In the rows, 128 means zero.
Z: rows in 3 groups, each row roughly a mix of its group's directions
Z (123 x 11)
[[143 123 115 165  74 132 147 166 121 135 136]
 [103 106 138 113 165 101 108 104 146 116  86]
 [122 125 111  72 138 159 154 109 145 157 130]
 [100  94 135  97 100 102  98 133 129 109 160]
 [146 145 151 103 177 131 159 164 126 116 142]
 [121 134 137 120 140 102  86 109  77 130  98]
 [155 167 107  96 160 129 150 108 121 116 158]
 [108  77 125 100 133 136 148 122 177 129 128]
 [112 171 120 112 120 119 147 135  71 127 107]
 [125 144 139 159 135 124  68 112 145 159 143]
 [ 83 120 120 162 151  83 105 126 114 117 125]
 [ 87 143 104 107 118 110 147 111 100  93 102]
 [149 156 149 159 137 160 130 125 147 129 180]
 [158 133 154 150 137 148 120 156 131 177 157]
 [166 117  89 114 108 108 153  94 122 130  99]
 [140 140 160  99 159 172 123 140 108 144 100]
 [164 155 154 129 122 132 109 115  87 142 168]
 [102 119 143 172 125 117 122 100  75 132 133]
 [133 137 156 126 188 113 109  96 106 120 131]
 [136 133 120 131  97 111  86 162 161 161 116]
 [159 150 133 120 168 161 107 162 148 149 130]
 [173 133  93 117 101 126 127 141 148 144 170]
 [117 166 120 177 123 145 126 175 131 117 126]
 [134 169 147 138 161  96 128 100  94 125 107]
 [ 89 133 151 147 127 124  98 106  97  86 141]
 [129 154 144 157 169 130 157 115 137  83 135]
 [122 114 111 111 144 148 141 176 168 160 117]
 [117 100 126 163 101 152 116 115 165 140 167]
 [128 165 130 114 132 121  85 122  76 146 113]
 [ 89 105 128 141 103 151 139 172 156 145 115]
 [140 141 115  97  92 160 123 132  96 143 169]
 [140 175 132 130 158 161 126 137 132 118 175]
 [119 150 140 162 159 147 110 173 163 127 124]
 [135 102 103 131  91 116 108 156  77 136 126]
 [ 96 111 140 134  95 116 101 111  78 136 109]
 [ 97 104 109 135  77 116 164 114 130 105 128]
 [115 129 144 140 103 123 155 104 128  89 180]
 [145 132 119  98  92 142 115 180 130 153 107]
 [135 109 133  92 153 127 129 161 152 178 116]
 [123 113 134 131 168 136  96 160 157 172 128]
 [127 110 125 125 112 120 141 175 117 117 186]
 [107 133 154 123 149 116  76 109  88 126 112]
 [139  99 139 138 155 110 110  83  99 146  97]
 [124 158 118 166 131 135 147  72 120 107 115]
 [112 147 138 140 150 130 127 173 156 160  88]
 [126 164 109 156 127 120 115  97  97  89 103]
 [185 134 130 129 100 139 145 137 122 165 156]
 [141 118 162 108 153 155 150 168 131 151  98]
 [101 125 135  89 131 131 153 148 172  97 106]
 [ 79  89 128 122 129 112 137 113 156 105  98]
 [177 137 151 120 151 136 128  84 154 140 145]
 [108 149 126 185  96 143 141 130 142 105 106]
 [ 89 130 150 111  95 105 143 125  79 144 127]
 [116 163 114 110 137 119 128  90  81  98 138]
 [142 157 128 112  91 126 125 187 142 138 142]
 [156 109 118 125  89 156 159 132 148 166 145]
 [ 92 145 123 148 116 118 161  97 137  80 120]
 [188 140 141 137 142 121 141  95 130 101 106]
 [144 141 157  99 170 163 162 129 137 110 138]
 [111 172 148 153 115 121 110 135  83 143 103]
 [143 116  82 137  92 103 166 145 124 119 108]
 [124 146 125 112 141 135 181 109 178 137 115]
 [163 147 124 108 119 154 133 185 140 147 115]
 [110 123 116 151  99 103 120 159  83 137 161]
 [123 132 146  97 156 172 127 158 104 162 119]
 [126 132 149 177 141 115 109  77 120 148 138]
 [157 142 133 140 129 129 138 122 126  95 193]
 [131 132  92  97 152 141 158 137 167 146  99]
 [134 123 114 131 104  92 147 165 174 102 122]
 [119 157 146  83 145 154 107 152 102 113 104]
 [137 160 106 155 133 118 151 121 165 119  80]
 [123 112 149 119  91  68 150 140 127 113 139]
 [130 130 139 139 136 174 133 153 149 138 184]
 [123 107 118 137  89 161 162 115 131 165 155]
 [ 80 149 102 123  94 129  97 108 126 104 141]
 [147 119 148 125 135 107  82 132  80 149 107]
 [140 180 137 158 136 136 114 123  96 167 121]
 [ 96 163 100 105 114 112 116 162 120 136  93]
 [142 116  95 106 122 146 164 126 167 156  99]
 [118 104 155 119 122 102  90 100  82 118 136]
 [ 91 132 127 133 184 111 103 120 141 117  99]
 [136 139 138 114 188 160 105 124  98 141 131]
 [104 118 121 132 142  97  79 103 131 132  86]
 [136 122 132 134 127 152 128 146 185 109 173]
 [119 106 118 118 118 142 182 146 157  93 146]
 [138 146 102  78 152 151 143 100 121 123 158]
 [123 146 111 130  86 104 157 115  78 112 133]
 [145  81 153 137 164 102 114 128 155 152 120]
 [127 154 138  74 153 157 115 130 140 105 102]
 [157 123 124 112 108 104 175 157 146 107 100]
 [142 128 158 111 181 141 106 123  91 148 122]
 [113 130 157 111 173 169 164 145 125 132 131]
 [139 127 134 111 146 169 117  68 125 151 128]
 [138 118 179 105 114 153 138 113  94 125  95]
 [ 89 126 138 119 114  94 180 107 139 107 124]
 [135 156 111 139 116 105 151 134  95  87 166]
 [117 127 156 152 170 110 130  89 131  95 105]
 [121 105 123 162  65 119 148 121 137 136 111]
 [150 114 106 133 163  97 128 110 178 132 151]
 [106 142 119 167 115 170 115 139 130  89 156]
 [169 129 164 136 114 146 141  81 105 116 119]
 [129 136 131 112 134 108 125 150 187  86 144]
 [132 185 132 141 151 166 142 110 157 128 127]
 [105 115 164 150 126 110 149 129 120 136 185]
 [122 131 125 135 141  74 130 170 131  90 145]
 [126  96 112  90 156 121 130 154 162 111  96]
 [146 174 133 174  94 122 137 117 151 127 141]
 [115 135 100 118 136 104 139 124 164  95  78]
 [165 169 126 155 142 153 137 139 172 126 128]
 [101 137 154 142 167 156 162 156 102 127 138]
 [147 123 139  94 153 134 161 119 177 154 140]
 [ 93 148 101 144 133 145  98  75 119 128 131]
 [124 155 135 133  91 145 102 141  80 123  96]
 [171 142 128  92 147 139 143 162 141 124 164]
 [170 116 138 120 158 125  91 119 117 171 111]
 [123 129  94  88 107 113 106 139 140 103  84]
 [140 126 101 170  91 137 157 107 148 137 158]
 [150 156 126 121 131 146  93 158 104 174 112]
 [101 122 150 113 156 104 109  89 125  91 104]
 [ 84 130 122 137 117  95 129 107 118  79 149]
 [161 119 157 143 139  79 111 123  93 108 131]
 [107 115 104 101  92 150 120 110  79 115 125]
 [107 106  93 133  93  83 106 118 155 129 126]]

which group is each row in? (one row of each group first)
[146 101 148 127 193 142 127 104 134 119 136]
(35)
[164 128 147 108 126 164 129  96 138 150 169]
(127)
[100 119 164 153 133 133 177 112 115  96 131]
(13)

[134 174 141 139 149 133 134 169 165 132 155]
(35)
[157 114 134  88  86 145 156 149 131 139 153]
(13)
[129  75 111 128  97 135 172 120 121 127 106]
(35)
[ 99 110 139 140 137  69 112 121 127  96 107]
(13)
[147 143 140 146 143  88 136 148 108  83 158]
(13)
[121 154 130 114 146 132  74 102  96 117 103]
(13)
[137  79 158 133 113  84 108 128 133 153 139]
(35)
[ 93 164 146 154 121 141  97 120  92 126 102]
(127)
[175  78 135 119 115  94 134 120 136 135 147]
(127)
[142  78 117  99 123 124 147 120 166 155 106]
(127)
[150 153 131 151 146 102 115 130 105  83 165]
(127)
